Each named move below is a turn or a mirror, shown by a few rows before and after it. Which moves, in which order, take the first row of each later pair to the second? The first pair is answered.
move fab:
[-2.507,-0.118,1.281,-2.419,-5.607,7.674,-0.970,-0.001,-1.447,5.909,0.568,1.046,-1.134,-1.346,0.890,0.397,-2.716,0.407] => [1.368,-0.073,-0.953,-1.838,-5.061,6.216,-4.749,1.736,-2.327,5.132,-0.512,-4.233,-0.096,0.240,-1.708,0.905,1.480,1.849]
[-0.343,4.006,-2.211,5.329,-0.211,1.089,1.401,1.149,2.069,-1.791,1.927,-0.751,-2.100,-2.924,-1.947,2.463,-0.187,1.431] => [-0.590,3.929,-1.902,5.370,-0.259,1.053,1.603,1.167,2.198,-1.720,2.115,-0.303,-2.455,-2.921,-1.641,2.394,-0.637,1.369]
[2.788,-0.291,-2.247,2.433,1.690,-0.789,-2.808,2.158,0.037,-1.393,0.222,-3.701,-1.286,0.711,-2.567,-0.904,3.750,2.895] => [-3.168,-0.594,1.311,1.589,0.840,1.340,2.925,-0.295,1.128,-0.075,1.800,4.744,-2.865,-1.963,1.584,-1.499,-2.988,0.839]
move vasi:
[-2.268,-0.775,1.703,1.712,-2.729,4.228,0.414,-1.210,-0.004,3.473,1.022,1.241,-0.499,-3.512,1.037,0.871,-4.877,-2.267] => [1.449,-0.366,0.021,2.492,-1.613,0.119,0.326,4.139,2.647,-2.536,-2.583,-2.545,-0.541,-3.977,-0.180,0.596,-4.643,0.633]
[-1.338,-2.082,-0.759,1.910,0.652,-0.693,-0.439,-1.093,0.785,-1.759,-0.040,1.231,-0.608,-1.320,0.200,1.533,0.846,-1.042] => [-1.272,-1.753,-0.695,1.932,1.003,-0.829,-0.386,-0.768,0.840,-2.098,0.064,1.230,-0.943,-1.053,0.313,1.457,1.058,-0.757]
[0.044,-2.226,0.230,1.903,2.163,0.367,0.747,-2.482,2.028,0.252,-1.558,1.686,-1.055,-1.744,-0.138,0.297,-0.551,-1.862] => [0.786,-1.744,-0.217,1.924,2.632,-0.806,0.915,-0.611,2.651,-1.497,-2.223,1.075,-1.471,-1.450,-0.375,-0.003,-0.162,-0.980]
move barek:
[-0.092,-1.341,0.916,0.366,0.214,-2.928,0.507,4.708,-0.274,-0.193,0.352,1.950,-3.053,4.268,-2.627,-0.148,3.063,1.848] => [-0.405,-1.334,1.048,-0.570,0.917,-3.681,0.863,3.725,0.304,-0.766,0.093,2.358,-2.454,4.217,-2.253,-0.465,3.414,1.567]
[0.299,0.106,-0.647,0.474,-5.036,-0.386,-0.214,-1.599,-1.865,-0.840,-0.602,-2.774,1.590,-3.908,-2.582,0.791,-2.112,-1.500] => [0.479,-0.132,-0.893,2.591,-4.428,0.910,-1.425,-0.843,-2.712,0.270,0.950,-2.532,-0.066,-3.643,-2.847,1.716,-0.773,-1.417]
[0.526,-3.119,1.734,3.507,2.752,-2.377,0.304,-0.331,1.152,-3.747,-1.871,0.899,-1.192,-1.401,-0.080,0.790,0.196,0.218] => [0.417,-2.870,1.951,2.527,1.784,-2.904,0.978,-0.248,1.373,-4.211,-2.636,0.418,-0.518,-1.570,0.111,0.357,-1.016,0.160]
[1.266,2.912,-1.249,1.207,-3.676,3.128,-0.561,1.860,-1.864,-0.697,-0.454,-2.131,-1.255,-0.852,-0.532,1.362,0.835,0.212] => [1.099,2.407,-1.262,2.357,-1.189,3.332,-1.438,0.987,-1.726,-0.460,0.910,-0.682,-1.889,-0.371,-0.360,1.818,3.590,-0.135]
Then:
Between the rows of a pair lie two moves.
[1.569,-0.613,-1.495,1.721,-1.641,4.403,-1.947,3.361,-4.540,0.993,3.583,-2.079,-2.805,1.926,-0.385,0.795,1.326,0.902] => [-1.465,-1.352,0.450,1.098,2.184,4.077,-0.308,-0.326,-2.678,0.663,5.488,3.751,-2.871,1.273,1.776,0.077,2.329,-0.987]
barek fab
[1.845,-5.310,1.513,3.739,-0.197,2.733,0.032,0.457,0.151,1.724,1.642,1.679,-1.802,-2.892,-0.330,2.331,-1.908,-0.172] => [0.987,-5.832,2.180,1.192,2.954,0.311,0.738,-2.560,2.059,0.001,1.505,3.509,0.360,-2.543,0.391,1.237,-0.096,-1.182]
barek barek
[0.343,0.676,0.029,-1.322,-2.576,2.001,-2.224,0.382,-3.659,3.897,-0.731,-3.416,1.071,-0.034,-1.057,1.347,-0.274,1.337] => [-0.258,-0.326,0.289,-0.451,1.917,1.534,-3.504,-1.853,-2.872,3.588,1.146,-0.988,0.635,0.530,-0.718,1.693,3.911,0.441]
barek barek
[-2.075,3.580,0.410,2.803,3.682,0.216,4.028,-0.946,0.842,0.598,-0.512,1.933,-1.231,-0.847,0.741,0.574,0.037,-1.062] => [-1.868,3.947,0.538,1.257,2.098,-0.557,4.857,-0.695,1.178,-0.093,-1.779,1.197,-0.190,-1.299,0.783,-0.106,-1.994,-0.881]
barek barek
[0.033,-0.211,0.249,-3.582,-3.508,0.219,-2.888,-4.082,-2.005,3.519,0.700,-2.785,4.462,-1.706,0.348,1.125,-1.710,-3.733] => [0.243,-0.166,-0.261,-0.821,-3.366,2.039,-4.094,-2.817,-3.248,5.054,2.310,-2.957,2.432,-1.306,-0.038,2.486,-0.877,-3.556]
barek barek
[-2.346,-0.689,-0.271,1.288,1.910,-2.901,-0.080,1.467,-2.542,-2.855,-1.743,-2.325,4.062,-1.653,-0.813,2.298,3.235,-2.440] => [-2.073,-0.317,-0.270,0.961,-0.311,-2.622,0.366,2.716,-2.967,-2.581,-2.644,-3.526,4.122,-2.029,-1.088,2.471,1.211,-1.994]
barek barek
[-0.019,0.278,0.441,0.310,2.240,-0.678,-0.216,-0.319,1.742,-2.090,-0.069,1.681,-0.404,-0.076,-0.677,-0.838,1.773,-0.734] => [-0.816,0.268,1.160,-1.441,0.777,-0.560,0.704,-1.695,1.619,-1.180,-0.563,1.704,1.000,-0.753,-0.308,-1.232,0.030,-1.547]
vasi barek
[-2.032,1.085,2.107,-2.370,2.744,1.267,0.433,-1.490,1.381,-0.656,3.371,2.674,-0.492,0.594,3.336,-0.771,1.363,-0.467] => [-1.727,1.950,2.056,-4.233,-1.285,0.789,2.082,-0.115,1.452,-1.198,0.913,0.593,0.791,-0.130,3.163,-1.628,-3.091,0.203]
barek barek
[-1.458,1.241,-0.596,-0.456,7.400,-1.304,-0.752,0.786,1.507,-5.156,2.100,0.989,-2.448,-0.110,-1.043,-0.237,4.528,-0.675] => [-4.423,1.589,0.987,-4.350,5.636,-0.594,1.270,-3.634,0.426,-2.197,2.562,3.454,-0.385,0.249,0.271,-1.522,2.056,-2.757]
barek vasi
[-0.092,2.714,4.629,0.293,-0.483,-2.747,4.408,1.958,1.870,-2.209,-0.860,0.312,-3.162,-1.833,4.017,-1.657,-6.804,-0.153] => [0.458,2.495,3.925,4.830,0.197,0.551,1.994,3.756,-0.510,0.124,1.959,0.530,-6.895,-1.211,3.400,0.465,-4.430,0.327]
barek barek
[-1.080,-2.192,1.697,2.658,-2.670,1.212,-0.339,-0.244,-1.538,1.559,1.797,1.828,-1.440,-0.101,0.114,1.973,1.420,-3.002] => [-1.796,-2.361,2.292,0.184,-0.956,-1.128,0.527,-2.464,0.123,-0.213,1.105,2.958,0.674,-0.143,0.768,0.737,2.154,-3.742]
barek barek
[-0.719,2.701,-0.079,-2.398,-2.071,0.081,2.788,2.170,-2.214,0.548,0.317,1.210,-0.469,1.973,1.228,-0.923,-0.154,0.746] => [-0.699,2.335,-0.207,-0.813,-0.737,1.049,1.498,2.517,-2.937,1.126,1.549,1.796,-1.653,2.463,1.216,-0.248,1.591,0.684]
barek barek
[-0.974,-1.831,1.097,-0.853,1.183,0.931,1.371,0.216,1.136,-1.450,0.050,1.820,-0.286,-0.082,0.802,-0.933,0.372,-0.490] => [-0.253,-1.430,0.314,-0.836,1.544,1.199,-0.058,-0.306,-0.289,-0.235,0.866,0.670,-0.239,1.396,-0.010,-0.657,2.521,-0.184]
fab vasi
[0.379,-0.647,-2.885,2.661,-0.296,1.287,-1.716,1.586,-3.101,0.286,1.893,-0.602,-0.933,0.831,-0.598,2.853,0.969,-0.784] => [-0.574,-1.384,-2.230,-0.428,2.907,-1.659,-0.881,-1.958,-0.592,-1.922,1.376,1.397,1.588,1.000,0.325,1.476,2.793,-2.012]
barek barek
